In the data rows, 128 means zero.
Here is a table of points, one per row:
[118   3 155  97 129 125 136 143 170 130 126 138 137  84 124 139 101 144
  93 134 146 129 146 127 122 117 128 135 124 146 145 109 149 112 122  50
 164  85 120 102 128 110 131 108 138  84 108 127 159 149 141 147 116  91
 120]
[ 70 136 210  86 180  97 150  99 180 126 136 147 142 112 120 120 140 114
 121 146 154 149 129  14 151 116  85 136 131 153 149 133 113 137 130  90
  97 126  64 136 127 111  90  97 143 121  84  80 182 230  95 182 128 140
  82]
[ 97 143  62 177  42 107 117 154  79 126 136 148  82 157 139  99 127 152
 115 107 114  58 124 249 114 165 117 146 143 124 144 179 181 190 137 183
 186 117 117 154 158  94  69 157 122 200 123  94 108  99  94 141 159 105
 171]
[ 96 132 145 119 173 102 146 123 162 121  92  77 130  98  70 148 157 164
 115 161 119 154 146  80 119 152 128 147 129 180 119 104 177 116 165 144
 167  99  82 131 134 123 122 101 138  93 120 124 147 160 129 135 101 103
  66]
[129 147 107 174  72 148 106 168 142  70 140 151  43 157 140 105 143 123
 154 129 139  99 101   0 128 124 121 151 152 108 130 163  98 133 108 152
 164 122 125 117 134 130 116 153 110 177 117 150 113  89 120 108 120  74
 150]
[204 135  83 174 161 104 157  79  86 138  68 122 150  99 184 159 130 105
 139 104  76 166 141 125 127 100 155 108 123  86 147  99 176 110 135 129
 101 146 193 134 120 117 161 116 142 105 199 188 116 126 115 149 113 163
 100]
[ 70 169 114  84 140 124 141 116 160 108 138 139 120  73  93 138 112 133
 121 142 163 168 127 108 142  82  65 144 165 133 133 122 131  93 153  96
 147  91 134 109 115 147 145  85 187 121 107 165 177 160 131 107 147 127
 126]
[204 138 150 120 203 150 111  98 104 141 111 102 120 111 163 188 152 108
 144 113  94 105 114 115 126 107 122 122  85 117 141  85 141 117 134 116
  76 184 115  88 103 134 142 109 133  66 138 169 101  75 112 127  96 137
 108]
[ 93 138 155 107 166  94 133 143 129 132 114 110 206  99 121 132 133 133
 135 140 168 135 145  50 134 123 119 137  98 161 134 122 108 110 114  68
 146 125  79 118 164 135 139 109 163 154  95  94 137 158 167 140 158  84
 143]
[ 31 163 194  97 156  88 151 111 149 122 116 105 110  71 112 130 134 149
 224 135 135 141 109 107 138 143 140 153 184 152 118 117 146 104 123 115
 124  97 138 103 137 157 101 199 168 141 119 120 166 150 117 164 121 110
 108]
[ 88 126 216 105 213 116 163 180 162 124 160 104 114 100  73 124  89  81
 105 150 139 230 132  29 151  99  99  28 167 148 130 126 128 142 161  38
  95 124  60 144 164 124  95 172 126  90  81  51 142 164  98 149 178 114
  82]
[ 84 113  80 158  50 121  97 165 115 119 145 154 100 210 137  70 106  32
 108 125 152  35 145 116 140 172 118 182 152 107 113 163 177 158 122 255
  64  98 114 143  93 144 133 171 128 190 139 104 108 100 108 127 247 114
 170]
[135 170 126 143  26 121  86 148 165 126 128 172  80 173 128 139 142 129
  99 120 170 124 116 210  83 158 116 144 135 116  96 165 146 177 158 144
 144 109 115 146 150 117  76 174 132 151 126 144  91 106 165 147 108  80
 153]
[125  90 118 143  67 121 102 153  91 104 127 146  78 196 139  96 142 145
 184 123 202 164 128 184 133 160 155 147 168 110 143 147 138 143 145 213
 146 152 122 152 149 138 136 126 116 167 100 150 116 121 135 128 137 110
 212]
[140 133 177 135 132 164 132 125  94 125 121 141 165 123 175 179 161 125
 132 111 144 147 146 167 111 119 170 126 105 133 150 109 139 115 110 105
 144 134 190 119 120 115 177 111 119 101 110 152 136 106 125 103  62 171
 106]
[190 147  34 102 134 148 129  96  83 156 136 121 125  98 109 133 159  58
 173 104  84 130 144 186 159 129 138 106 117 111 101  92 129  99  99 106
 141 161 123 138  64 103 116 106 123  78 149 163  96  52 132 109  86 183
  94]
[152 125  86 157 164 145 134  89  73 214 137  68 139 106 154 183  93  61
 106 124 106 198 112 169  83 143 134 120 106  93 132 110  72 112 138 140
  82 159 199  88  94 145 119  87 137  45 163 154  81  96 122 114  78 147
 102]
[160 141 159 137 134 146 122 146 112 121 111 126 181  87 148 132 132 136
  90 134  96 149 115 178 118 111 169 118 107 146 120  97 183 118  87  94
 121 163 137  78  96 130 146 109 144 112 157 154 112  93  91 101 109 146
 132]
[132 160 125  42   0 130  99 167 162 109 140 134 110 182 133  88 166 145
  95 126 124  89 125 131 102 146 136 138 153 137 160 150 123 115 112 114
 156 135 151 158 117 143 124 172 102 157 139 126 123 163 141  90 119  84
 162]
[107 117  61 120 222 122 154 111 193 141 151 162 122  82  88 144 123 174
 140 130 100 199 133  81 122 109 120 120 124 152 136 124 131 151 131  79
  89  85  65 131 167 129 137 117 178 111  72  60 207 115 128 108 207 119
 114]
[106 150 183 149 176 123 185 166 181 145 161  97 119 102 143  90 144 212
 178 135 164 172 144  49 146 109 123 110 126 145 138 121  98 134 127  92
 115 128  95 113 153 124 141 128 123  73  99 139 164 155 140 124 125 140
 149]
[120 104 117 162  81 124  88 153 138 128 143 138 111 158 135 129 138 173
 100 147 149  64 114 176 128 158 126 130   0 107 112 181 128  47 156 150
 172 155 113 145 151 140 117 147 128 158 135 136 138 143 134 167 184 103
 151]
[157  95  77 138 168 168 131  54  97 134 135 109 160 105  71 192 138  62
 114  82  82 145 131 175 147  97 139  85  90 142 100  91 109 142  66 151
  58 196 209 110  91 102 177 126 128  92 198 148  74 115 123 139  82 174
 128]
[ 95 114  94 183  37 118 113 156 118 111 111 162 107 197 121  62 165 169
 106 129 118  67 122 212 127 145 124 166 176 117 132 180 136 128 186 199
 101 158 115 171 143 136  61 153 104 214 115  84  97  28 144 115 136 124
 156]
[179 103 119 135 118 122  98 111 105 113 115  90 165 104 164 138 126 128
 120 114 111 144  90 130  80  81 170 129 131 117 133 123  91 137 146 118
 129  96 160 109 130 124 160 115 128 200 152 152 131 117 140 134  59 156
 106]
[ 95 118  80 154  57 108 160 103 139 105 146 183 136 156 134  93 135 157
 183 149 169  14 125  98 143 134  87 150 142 117 125  98 121 144 160 187
 145 111 141 130 140 126  81 146 115 193 142 132 103 105 146 107 108  87
 158]
[197 128 212  63 231  67 171 112 212 132 152 128  93  93  47 116  71 155
 154 159 139 195 126 108 165 150  82 145 126 131 144 161  91 129 138  82
  89  94   7 175 156 132 166 117 144 101 102   8 178 132 130 178 100 122
  90]
[ 77 125 116 187  51 151  85 161 107 122 136 168 124 175 127 141  84 162
  86 148 142  38 143 139 139 161 134 151 173  95 118 159 134 181 175 170
 155 121 135 167 106 133  97 176 120 197 133  52 113 130 124 188 142 128
 207]
[147 105 116 103 151 147 136  92 100 153 135 116 164 119 117 163 177 118
 150 107 103 132  96 157 107  92 166 132 113 141 130  95 129 119  89 129
 126 104 176 112  93 160 199  84  98  95 149 163 101  97 122 127 180 189
  89]
[112 143 194  93 154 107 140 120 189 148 135 102 179  89  74  93  89 117
 134 147  99 166 132   0 136 122 117 124 134 167 136 121 136 126 132  69
 114  76 147 162 158 129 115 114 123 158  78  97 176 135 100 114 103 133
 107]
[186 149  92 137 191 185 132  74  75 209 113  95 135 109  88 120 104   0
 154 104  59 107 137 242 102  93 150 104  93  86 121  99 158 155 135 127
  63 169 181  93  72 116 169  65 114 108 175 164  80 134 144 153  73 180
 150]
[122 143 158  90 209 112 138  89 162 132 158 113 125 137  87  62 104 200
  69 137 202 196 134  42 166 102 118  72 121 178 150 135 139 130 116  92
 102  73  45 140 139 150 112 202 155 131 118  69 212 145 109 169 150 116
  94]
[131 130 146 124  86 108 118 190 116 137 155 176 124 173 192 145 134 200
 122 112 143 106 120 153 108 166 101 119 160 119 111 137 104 137 166 165
 149  99 147 138 116 128 104 115 119 183 167 127 107 161 126  97 118 149
 137]
[139 123 129 119 149 104 121 123 109 126 145 107 148  96 153 141 148 119
 190 123   0 101 136  93 127 105 165 128 110 140 115 124  51 121 104 116
 183 151 151  93 110 141 157 129 130  64 132 190 142 155 150 122 119 126
 121]
[166  77 126 132 155 113 131 144  92 121  95  74 145  96 140 186 144 102
 178 128  81 129 141 207 123 102 133  88 121 118  86 113 133  87  84 103
 148 142 184 119  25 109 182 111  93  81 127 145 120 143 143  74 118 124
 114]
[210 113 112 148 135 211 124 102  94 148 130 110 162 124 108 165 129  75
 112  77 138 151 141 169  99 150 101 101 128 122 113  87 124 118  92 105
  97 161 175  81 112 116 163 115  94  65 107 154  94 190 142 146  98 174
 102]
[119 137 107 140  84 183 122 167 107  51 119 128 121 193 168 130 137 133
  91 224 110 101 134 214 132 129 111 141 145 127 128 161 128 139 126 187
 151  82 134 138 161 124 102 167 108 176 164 126 129 108 145 122 118 117
 152]
[102 113  96 179  49 164 130 126  70 140 125 169  90 219 135  77  92 152
 125 119 172  66 127  69 135 169 122 139 163 100 105 220 134 178 153 169
 153 138  78 162 150 129  93 162  94 219 121 139 104  86 117 112 163 134
 160]
[134 149 208 113 155  88 147 124 158 126 105 125 136  77 139 161 134 125
 100 126 147 150 139  76 156 112 151 132 103 137 134  99 109 114  85  94
 171  98 110 110 156 107 101 101 131 116 124 137 149 135 127 104 227 116
 138]
[168 111 101 119 162 170 162  73 142 151 112 115 144 102 218 109 107  85
 101 106 136 163 114 214 140 115 156 101 129 138 144 119 127 110 119 117
 140 190 161 142 118 136 143  89  99  73 159 162  99 141 128 110 118 153
 102]
[ 74 161  84 146 123 138  41 167 138 103  95 152  99 232 145  76 134 148
 124 117 157  81 129 182 105 181  99 167 117  96 128 124 121 153 131 174
 139 203 128 151 166 128 134 155 124 209 133 153 118 164 130  96 148 110
 151]
[114 162 153  84 171  96 137 154 115  87 122 152 135 104 121 142 101 174
  95 129 136 119 125  58 159 126 168 152 121 125 134 112  90  96 107 104
 123 118 140 127 194 144 126  77 157   3 100 126 132 143 146 101 122 121
 115]
Along one direction, these points spread out more than along any other. Take the direction at right angles to it along which they spread out most. Go by this last direction. For each point below, how far along it does it lie, from 0 to 99? The average is 50, and the first point in the table lies past the average. One standard deviation of the points above along it is 16.
[102 113  96 179  49 164 130 126  70 140 125 169  90 219 135  77  92 152
 125 119 172  66 127  69 135 169 122 139 163 100 105 220 134 178 153 169
 153 138  78 162 150 129  93 162  94 219 121 139 104  86 117 112 163 134
 160] ~ 58
[119 137 107 140  84 183 122 167 107  51 119 128 121 193 168 130 137 133
  91 224 110 101 134 214 132 129 111 141 145 127 128 161 128 139 126 187
 151  82 134 138 161 124 102 167 108 176 164 126 129 108 145 122 118 117
 152] ~ 48
[190 147  34 102 134 148 129  96  83 156 136 121 125  98 109 133 159  58
 173 104  84 130 144 186 159 129 138 106 117 111 101  92 129  99  99 106
 141 161 123 138  64 103 116 106 123  78 149 163  96  52 132 109  86 183
  94] ~ 26
[ 70 169 114  84 140 124 141 116 160 108 138 139 120  73  93 138 112 133
 121 142 163 168 127 108 142  82  65 144 165 133 133 122 131  93 153  96
 147  91 134 109 115 147 145  85 187 121 107 165 177 160 131 107 147 127
 126] ~ 60
[179 103 119 135 118 122  98 111 105 113 115  90 165 104 164 138 126 128
 120 114 111 144  90 130  80  81 170 129 131 117 133 123  91 137 146 118
 129  96 160 109 130 124 160 115 128 200 152 152 131 117 140 134  59 156
 106] ~ 40
[ 95 114  94 183  37 118 113 156 118 111 111 162 107 197 121  62 165 169
 106 129 118  67 122 212 127 145 124 166 176 117 132 180 136 128 186 199
 101 158 115 171 143 136  61 153 104 214 115  84  97  28 144 115 136 124
 156] ~ 51
[210 113 112 148 135 211 124 102  94 148 130 110 162 124 108 165 129  75
 112  77 138 151 141 169  99 150 101 101 128 122 113  87 124 118  92 105
  97 161 175  81 112 116 163 115  94  65 107 154  94 190 142 146  98 174
 102] ~ 30
[147 105 116 103 151 147 136  92 100 153 135 116 164 119 117 163 177 118
 150 107 103 132  96 157 107  92 166 132 113 141 130  95 129 119  89 129
 126 104 176 112  93 160 199  84  98  95 149 163 101  97 122 127 180 189
  89] ~ 33
[ 74 161  84 146 123 138  41 167 138 103  95 152  99 232 145  76 134 148
 124 117 157  81 129 182 105 181  99 167 117  96 128 124 121 153 131 174
 139 203 128 151 166 128 134 155 124 209 133 153 118 164 130  96 148 110
 151] ~ 50
[186 149  92 137 191 185 132  74  75 209 113  95 135 109  88 120 104   0
 154 104  59 107 137 242 102  93 150 104  93  86 121  99 158 155 135 127
  63 169 181  93  72 116 169  65 114 108 175 164  80 134 144 153  73 180
 150] ~ 16
[157  95  77 138 168 168 131  54  97 134 135 109 160 105  71 192 138  62
 114  82  82 145 131 175 147  97 139  85  90 142 100  91 109 142  66 151
  58 196 209 110  91 102 177 126 128  92 198 148  74 115 123 139  82 174
 128] ~ 22
[ 88 126 216 105 213 116 163 180 162 124 160 104 114 100  73 124  89  81
 105 150 139 230 132  29 151  99  99  28 167 148 130 126 128 142 161  38
  95 124  60 144 164 124  95 172 126  90  81  51 142 164  98 149 178 114
  82] ~ 76
[107 117  61 120 222 122 154 111 193 141 151 162 122  82  88 144 123 174
 140 130 100 199 133  81 122 109 120 120 124 152 136 124 131 151 131  79
  89  85  65 131 167 129 137 117 178 111  72  60 207 115 128 108 207 119
 114] ~ 68
